128 stands for zero in the data rows.
Some points:
[169 135 146 174 202 145 171 128 185  56 122 142 115 157 100 130 148 102
 100 148 239 171 111  84 177 139 247 142 120 127 121  64 238  83 118 155
 193  76 151  89 183 149 212 207]
[142 162   0 119  85  53 151 117 161 153 130 162 101 150 138 162 141 224
 113 105 107 127 118  25 149 131 130 131  84 103  83 197 103 131 147 108
 101 147 136 144 164 163  85 184]
[ 65   0 115 103 166  89 122 144 144 138 131 137 128 110 155 116 113 146
 167 125 133 151 137 241  88 123  98 219 182  95 109 146 102 145 161 174
 151  88 197 119 118  54 131  82]
[182 134 188 129  80 189 170 157 133 152 156 157 161  99 141 137 140 156
 111 121 120 153 108 150 136 115 184 120 111 173 116 128 130 102 102 212
 163 134  56 166 146 189 158 167]
[160 152 169 112 130 117 130 141 129 121 127  85 109  84 118 224 126  16
 116 121 178  75 123  64 122 122 141 108 134 129 225 131 182  95 150 134
  75 166 148 192 105 131 145 145]
[101  64 153 116 123  89 140 155 141 131 121 154 116 131 117 102 144  98
 185 138 170 126 121 139  87 235 159 200 146 101 114 152 107 165  98 136
 108  85 149 130  71  66 143 122]
[133 186 144 149 165 123 137  93  99  73 149 159  90  93 131  95 117 148
 164 159 154  74 145  66 138 158 147 146 140 107 172 106 103  77  97 157
 170 183 146  35 113 129  28 134]
[131  84 130 133 189 118 109  68 100 120 107  75 225 115 120 189  91 132
 137 146 119 139  97 129 119 168 152 140 167 100 168 109 145 117 119  29
  76  79 126 126 118 162  96  62]
[142 124  99  51 140 141 107 181 163  78 114 114 143 205 109 146 250  76
 130 111  99 125 150 156 141 130 137 114 129 101 165  89 142 107 102 114
  55 160 102  87 164 129 138 121]
[180 137  84  55  92 135 151 147 173 187 249 170   4  25 109  55 150 143
 175 172 108  97 101 121  52 146 109 107 132 125 104 135 152 133  92  91
 114 100 185 127 102 117 166 110]
[114 121 166 129 171 109 154 133 136 150 173  59 128 137 232 123 128 189
 121  74 124 144 163  74 149  82 120 118 155 155 149 114 140  70 192 136
 193 147 120  51  78  86 122 137]
[ 99  88 130  73 134 129 128 217 164 110 101 160 183 172  80 130 147  80
 126 171 141 151 155 110 211 140 129 123 125 123 129  68 107 138 154 107
 110 106 166 167 122 101 133  85]
[112 100 121  98 136 114  72 201 119  71 152 106 167 131  95 179 109 207
 139  43  29 138 121 104 119 107  38 154 119 255 184 109  56 114 163 123
 101 106 151 113 158 195 146 160]
[194  89 168 157 130 145  88  76 151 174  88 147 113 126 123 124 124 193
  82 106 111 118 160 125 147 136  78  78 156  91 209 134 148 196  99   0
 106 132  90 119 128 159 124 126]
[149 159 129 151  83 225 214 122 163 168 103  87 132 129  92 122 182 147
 109  85 120 108 136 148 157 150 133 124  89 135 114  97 105 141 172 161
 204 131 103 169 145 136 169 185]
[139 120 156 152  49 113  87 138 148 108 146 108 127  48 101 135 112 178
 113 135 135 167 134 101  88 161 147 131 101 100 156 124  24  81  57 208
 119 116 112 104 163 164 123 173]
[143 128 164 165  97  75  95 106  96 177 112  94 119 127  84 127  94 105
  96  21 114 104 127 153 150 153 150 119 122  98 168 152 148 149  77   0
 139 150 158 121 174 183 122 146]
[142 102 164 152 153  94 120 159 137 169 136  65 142 180 115 113 113 106
  39 111 114  84 147 145  70  64 210  99 121 149 166 223 120 172 255 130
 118 198 119 115 148 101 115 107]
[121 163 135 148 206 101 149 105  88 133  86 160 151 161 138 135 129 136
 143 153 122  92 128 173 150 123 155 134 115 110 174 115 212 119 143  98
 139  70  91 228  98 136 142  14]
[ 51 127 130 136 168 145 107 108 134  62 119 124 120  45 178 152 129 171
 130 213 108 112  75 215 112  48  84 145 121 106  70  97 165  94 120 140
  76 141  88 149  88  83 111 103]
[ 85 118 142  72 126 137 121 158 163 137 143 134 186 176  95 154 139  88
 132 149 134 210 148 128 227 146 156 153 111 136 156 103 123 133 141 126
  68 108 156 175 123  89 112 106]
[ 99 107 126  97 134 124 118 172 150 105 128 163 169 182  60 149 170 106
 133 130 154 153 120 150 224 153 177 131 123 153 124 108  98 138 149 110
  80  77 156 157  80  89 118 120]
[124 100 155 116  84 227 139 160 103 101  81 120 179 137 110 160 177 158
  60 136 255 244 159 138 105 158 164 103 137 167 107 166 154  91 115 126
 255 127 142 154 214 163 184 136]
[156 100 169 203  83  88 101  99 151 226 102 119 128 114  78 131 129 178
  80  96  56 163 132 185 164 133 146  54 157  81 139 114 170 149  84  79
 136 158 121 118 184 144  98 112]
[ 96 137 168 102 132 156 203 120 131 179 104 157 128 122 135 150 152 138
 104 152 111 105  99 138 175 129 104  81 124 131 140  83 105 146 150 123
 179 194  76 131  70 178 113 154]
[154  88  94  66 124 110  95 111 147  36 114 150 100 162 151 158 227  38
 141 207  73 147 156  72 155 122  94 149 158 188 141 160  82  81  71  96
 132 141  88 135 139  93 141 172]
[130 122 135 140  96 155 156  47 160  45 160 157 116 115 101 100 124 127
 169 125 148 119  72 110 110  70 115 117  36   5  92 122 187  93 145 158
 182  48  69 167 131 103 124 126]
[185 107 121 201 117 163 110  85 119 151 155  60 178  77  45 158 152 187
 106 143 111 146 158 107 144 172 135 113 167 116 115  85 180 134 125 124
 155  83 111 164 214 159 139 151]
[ 70 160 136 130  61 241 159 127 150 108  86 184  74 141 204 191 113 114
 120 108  94  88 147 109 110 170 223 136 222 119 152 107 114 178 154 140
 195 111 131  67 162 109 165 130]
[ 91 117 144 168 119  69 149  75  92 116  72  68  47 138 113 148 134 134
 141 143 165 192 228 163 133  97 111  89 169 164  82 179 128 115 130 128
 147 107  96  54 133 130 117 148]
[120 215 130 185 185 121 152 164  84 125 182 103 126 110  93 225 115  20
 119 207 117 159 133  62  89 120 164  81 116 141 119 163 115 147 109 117
 122 176 139 189  94 128 196 165]
[218 117 167 168  99 231  93 110 167 193 110 157 127 173 169 175 177 112
 121 119 194 138  86 140 138  65 111 121  54 115 135 117 101 147 133  89
  97 199 141  95 100 108  93 101]
[124  77 169 108 139  84 115 152 143 177 107 193 120 125 108  94 122  77
 232 151 167 135 103 131  85 200 135 171 162 101 109 150 117 144 152 171
 124 115 151 129 147  73 131 114]
[136  58 182  77  93 166 104 116 171  58 161  76 102 170 101   0 124 143
 152 137 138 164 121 128 137 127 137 112 127   0  25 148 147  96 159 138
 157 111 122 148 126 128  88 172]
[103 128  62 112 175 152 133 102  61 139  99 162 108 130 151 100 158 145
 117 104  60 136 201 138 187 123 131  90  86  98  94 120 140 137 128 154
  61 101  74  75 173 173 148 155]
[114  95 184 100 155  87 150 148 160 152 111 209 121 138 101 130 115 120
 168 118 184 112 121 140  77 203 121 155 143 110 110 150 130 137  86 175
  90  98 160 143 111  43 140 108]
[111 149 163 140  54 115 152 179 177 114 126 210 167 116 123 105 188 190
 151 158  95 145 105 131 145  40 156 104  49 235 171  92 135 145 125 149
  91 140 125 163 128 186 136 164]
[103 184 186 113  99 137 147  92 121 150 101 131  89  82 133  94 153 164
 128 178 152 114 105 133 111 131  67 136  80 115 104  51  93 135 145 132
 111 145  80 122  83  98  77 123]
[135 132 107 146 158 153  55 133  53 137 185 130 124 238 156 122  79 117
  95 124 106 174  90 125 117 112  91 110 102 121 114 145 120 230 149 134
 146 255 137  98  96 106 207 109]
[ 62  93 113 171  96 117 125 165  78 203 108 133  77 196 144 100 152 165
  92 164 124 161 133 108 122  89 104 143 176 143 138 187 184   0   2 102
 115 126 103 111 173 117 104 118]
[109 114 168 103 144  98  98 120 112 113 192 164  65 111 141  56 140 120
 143  87 145 107 120 180 109 168  91 232 189 121 108 210 122 156 182 139
  79 119 169 110 118 113 202 140]
[130 184 104  69 102 174 211  96 160 155 130  75  76 118 154 107 103 160
 101 169 104 127 102 186 123 136 102  47  75 178 180 101 172 153 172 109
 118 133 124 100  91 171 124  86]
[141 161 107 173 129 113 114 101 158 164  88  97 133  62 181  57  92 128
 119  82 114 186 169 116  89 165 130  94 200 142 140 174 118  95 190 135
 153 117 150 201  28 143  51  73]
[ 77 160 155 107 170 151 224 145 111 174 107 135 158 151 178 141 112  70
 123  95 137 112  77 142 143 143 108 132 119 134 147  42  85 130 179 109
 150 100  90 130 111 139  87 109]
[106 226 110 159  82 159 132 198 135  60 172 158 180 147 123 159 170  90
 131 109  33 160 101 125 178 130  74  82 116 144 133 174 148 214 123 177
 177 106 186 101 167 185   0 162]
[132 125  91 128 156 147  51 129  48 132 142 139 107 127 160 133  97 121
 101  72  82 165  68 144 148  64  97 129  41 111  99 141 125 152 141 124
 149 224 208 118 122  90 171 161]
[145 120  70  82 132 128 142 120 143 168 255 131 111 128 105  90  75 116
 255 133 134  50 177 152  50 145 169 124 138 156 126 199 100 157  68 144
 139 100 255 131 122 119  75  49]
[ 91 110 133 108 175 126  92 161 121 125 149  26 133  97 153 178 121 102
 108 105 169  42 131  89 149  29 122 152 187 146 169 150 180 143 166 121
 126 141 112 165  95 122 161 137]
[171 140 106 151  80  84 155   0 137 130  59 134 127 194 166 145 131 111
  95 168 100 103 197 102 131 124 107 144 178 172   0 154 168  81 139 136
 130 106 116  42 126 199 159 107]
Along one direction, these points spread out more than along any other. Take the direction at right angles to it along which they spread out most. Go by this last direction. For each point below, how far along it does it lie, from 0 to 99? 50 is the average, and the first point above lies past it. One standard deviation of the points above along it is 16.
[124 153  18  61  78 103 203 117 228 141 146 143 255 112  55 129  94 119
 150  95 103 144  71 144 148 122  92  92 142 205 169 131  68 119 161  91
 126 103 130  66 129  86 161 101] 47
[140 139  25 223 165 104 113 148  50 129 176 138 127 113 143 159 133  91
 117 185 111 115 255 145  49  93 199  95 147 125 109 118 175 141 110  98
 108 149  51 144 114 111  92 157] 39
[139 172 121 165 137 133 116  99 171 110 116 134 124  47 100 102 196 133
 131 192 166 117  80 142 107 129 142 126  85 123  90  63 141 119  53 204
 171 113 122 197 151 100 178 151] 76
[179  97 141 135 124 103  48 132 135  80 122  45 122 103 113  85  58 105
  87  44  80 100 139  88 102 166  66 210  63 113 132 126 126 147  98 134
 165  96 117  85 149 107 167 116] 38
[232 162 197 126  72  65 106 163 116  49 157  81 127  79 127 106  71 116
 134  88 144 129 116  74  99 154 134 193 158 111 141 103   3 115  51 156
  95 120 160 121 188 159 178 161] 54
[ 93 136 137 145 155 129  80 139  81  97 161  74  94 155 188 119  56 148
 138 126 150   0 137 200 143 162  16 136 151 153 119 154  72 112 172 172
 112 185 128  87 117 146 117 131] 22
[ 77 144  36 179 147 136 171 113 104 109  97 173 154  96 140  98  40 157
 179  83 121 179 125  20 165 156  97 131 100 151  84 103 120 165 142 109
  27 173 124 177 170 147 115 102] 41
[169 151  87 109 129 133 121 110  90 153  33 118 148 167 227 143 102 163
 133 181 181 101 216  99 100 174 118 127 171 107 118 189 137 134 147 148
 115  77  74  80 137 130  95 211] 50
[149 156 139  76 179 116 137 188 136 141  81 163 138 147 126 137  79 110
 128 114 156 129  83 157 114  73 177 185 137 179 165  82 117 111 108 155
 139 127  77 168  87 171  78  86] 53
[194  65  76 146 161 151 100  64  14 147  86 172 121 157 171  90 106 120
 106 103 144 120  81  87 129  82 118  90 125  98 110 109 109 230  83 136
  85 106 153 160  75  85  91  64] 31
[  0 198 120 120 138  47  86 133  85 123 131 102 126 101  83 121 115 124
 136 143 119  81  55 227  90  73 130 160  88 106  97 120 145  48 127 138
 147 134 156 150 112 107 186 123] 44
